The same turns and mirrors carry the whole set onto itself, and each row onto the other rows of its family. Which rows share a family with each named row? Give them in list order.
These 15 rows form 5 families of 3 rows each.
dez: [-0.73,+0.87,+1.43,+5.09,+0.05,-1.04,-3.62,-1.38,+1.63,+0.19]
runus: [+0.63,+1.18,+2.01,+3.40,-0.56,+1.22,+0.95,-0.15,-1.11,-2.19]
Noge: [-1.59,+1.91,-0.29,-0.89,+0.64,-0.67,-2.57,-0.29,-1.23,+1.45]
lizel: [-0.79,+1.41,+1.46,+4.88,-0.43,-3.15,-2.13,-0.37,+1.64,+0.65]
kunen: [+0.10,+1.30,+1.11,+4.27,+0.76,-2.18,-3.50,-2.80,+0.34,+1.40]
bipor: [-1.23,+1.43,-0.09,-0.43,+0.70,+1.77,-2.40,-0.76,+0.30,+0.78]
rad: [-0.69,+1.51,+0.79,+5.38,-0.56,-2.89,-3.03,-0.70,+0.08,+1.23]
tud: [-1.56,+3.30,+0.78,-0.69,-0.43,+0.24,-2.30,-0.55,-0.82,+1.60]
nonu: [-0.84,+2.69,-1.02,-0.30,-0.02,+0.15,-3.26,+0.24,-0.64,+1.38]
Dupir: [-2.10,+0.61,+0.93,+5.19,-0.23,-2.50,-1.99,-1.23,+0.57,+1.56]
dekar: [-1.67,+2.59,-0.48,-0.83,+1.44,+0.15,-1.30,-1.39,-0.18,-0.39]
dipo: [-0.23,+2.04,+0.88,+2.98,-0.66,-0.73,+1.64,+0.78,-2.13,-2.01]
Visil: [+0.50,+0.51,+0.91,+2.53,-0.08,-0.29,+1.14,+0.55,-2.75,-1.73]
Duzap: [+0.77,+2.44,+0.16,+4.49,-0.44,+0.35,+1.29,-0.88,-1.34,-1.59]
Rebal: [-0.63,+1.69,+0.95,+3.46,-0.48,-0.02,+0.09,+0.22,-3.15,-2.68]

The rest of the family of dez: runus, bipor
The rest of the family of nonu: lizel, Visil
The rest of the family of dipo: Noge, rad

